In the data rows, 500 means zero.
Some points, one per row:
233,509,591,461,548,721,500,484,661,542,589,445,468,519
410,570,643,430,309,631,398,614,505,383,442,517,369,531
485,647,419,443,393,401,254,629,253,509,578,480,403,533
406,433,435,494,578,519,345,550,470,546,901,463,441,417
641,454,582,134,661,485,649,463,625,696,364,471,436,394
573,620,393,440,479,445,497,511,651,534,386,475,516,443
394,211,518,520,603,398,386,515,405,790,455,443,466,517
258,375,402,359,753,534,538,508,543,790,401,399,637,579
300,470,348,328,683,449,727,222,637,686,373,372,559,438
462,560,490,448,375,348,605,605,486,625,469,432,390,468
459,331,514,502,465,431,514,360,423,647,412,701,609,458
445,504,376,571,495,661,561,399,503,452,550,589,441,542
574,559,570,450,529,544,473,530,428,379,593,571,432,459
519,649,376,184,522,491,341,336,394,515,352,563,449,442
548,533,616,561,551,379,172,514,430,247,468,586,636,550
641,498,453,521,568,457,322,459,439,641,403,628,549,484
378,409,457,410,433,349,382,501,395,366,614,423,387,370
339,470,579,623,335,490,235,595,394,300,692,617,795,579
646,601,369,469,525,478,592,350,508,594,436,594,466,294
14 more points follow, each with its number after it:
611,404,440,568,622,523,701,414,676,750,608,527,609,498 0
510,692,599,706,620,518,546,578,302,324,681,354,542,698 1
601,498,561,357,276,436,320,623,543,322,486,399,292,456 2
668,613,502,420,658,327,784,662,548,498,317,460,426,350 3
602,490,400,622,609,560,669,550,664,434,491,376,520,558 4
468,819,660,466,151,492,473,673,569,388,461,488,293,405 5
399,457,583,672,403,391,530,542,375,424,453,482,637,450 6
490,535,555,611,472,408,523,619,457,444,563,489,468,837 7
427,548,472,481,501,568,556,400,566,561,298,347,549,476 8
479,649,502,478,379,701,571,432,568,249,645,610,427,489 9
395,725,549,690,420,652,383,491,434,565,584,378,606,510 10
378,614,493,433,299,552,462,796,416,311,376,660,338,542 11
526,549,506,414,596,383,731,335,783,639,301,495,468,181 12
481,403,466,515,397,471,539,355,491,444,566,678,589,777 13
Which three of these numbered points are nearest to each point below, looking only along the 3 directions in which the first points spread most? Their numbers follow each, nearest first.
486,489,460,763,432,684,422,547,245,257,653,455,517,847 > 1 10 7
570,513,468,536,717,351,589,354,501,481,492,439,578,443 > 8 0 4
457,629,542,360,401,506,384,514,483,503,426,492,362,419 > 2 11 4
343,596,803,288,382,548,434,373,638,392,495,421,338,639 > 9 4 10
461,586,685,550,334,523,559,654,528,205,653,581,361,312 > 9 11 5
304,414,381,525,601,339,644,388,495,793,374,386,469,346 > 0 8 12
536,484,633,627,253,390,516,625,358,346,734,502,468,507 > 1 11 10
434,488,563,578,394,471,500,678,486,700,440,441,462,504 > 13 4 6
Now 14 new points, numbered from 0 again:
411,270,433,435,641,445,592,543,480,662,623,591,553,483 0
408,707,547,492,420,409,277,586,428,185,464,443,383,355 1
660,651,355,502,629,557,840,474,579,602,392,478,710,397 2
528,546,430,658,557,434,453,604,328,610,479,497,579,552 3
654,601,661,307,600,461,573,373,483,513,437,188,441,304 4
603,456,624,568,461,627,258,398,496,474,537,511,596,723 5
715,528,425,386,675,657,768,542,700,668,448,584,447,409 6
531,754,498,523,270,427,477,544,511,302,472,417,314,521 7
473,502,299,298,484,364,658,295,605,778,411,449,367,365 8
535,604,530,883,562,695,420,409,247,499,517,522,483,683 9
568,358,535,485,84,419,338,664,358,447,358,364,555,477 10
550,490,417,396,829,406,999,441,730,653,302,471,201,376 11
505,375,456,479,599,507,814,508,568,681,437,740,723,295 12
400,467,558,563,415,463,226,610,518,314,538,488,495,587 13
The same question for these:
283,331,576,607,441,565,441,576,492,704,530,450,643,644 > 0 3 9
534,700,643,500,376,546,473,557,419,165,387,401,364,503 > 7 1 10
472,591,619,385,458,528,555,648,475,353,465,574,465,284 > 7 1 4
688,371,664,368,425,425,544,550,557,325,470,445,430,415 > 7 4 10
608,499,598,481,376,492,290,477,472,236,673,674,266,514 > 1 7 10
562,468,138,413,694,563,493,269,458,755,555,456,632,335 > 12 2 8
449,412,854,606,275,535,350,533,453,364,478,475,587,545 > 13 9 5
523,420,467,708,230,506,432,495,455,481,436,438,501,560 > 5 9 10
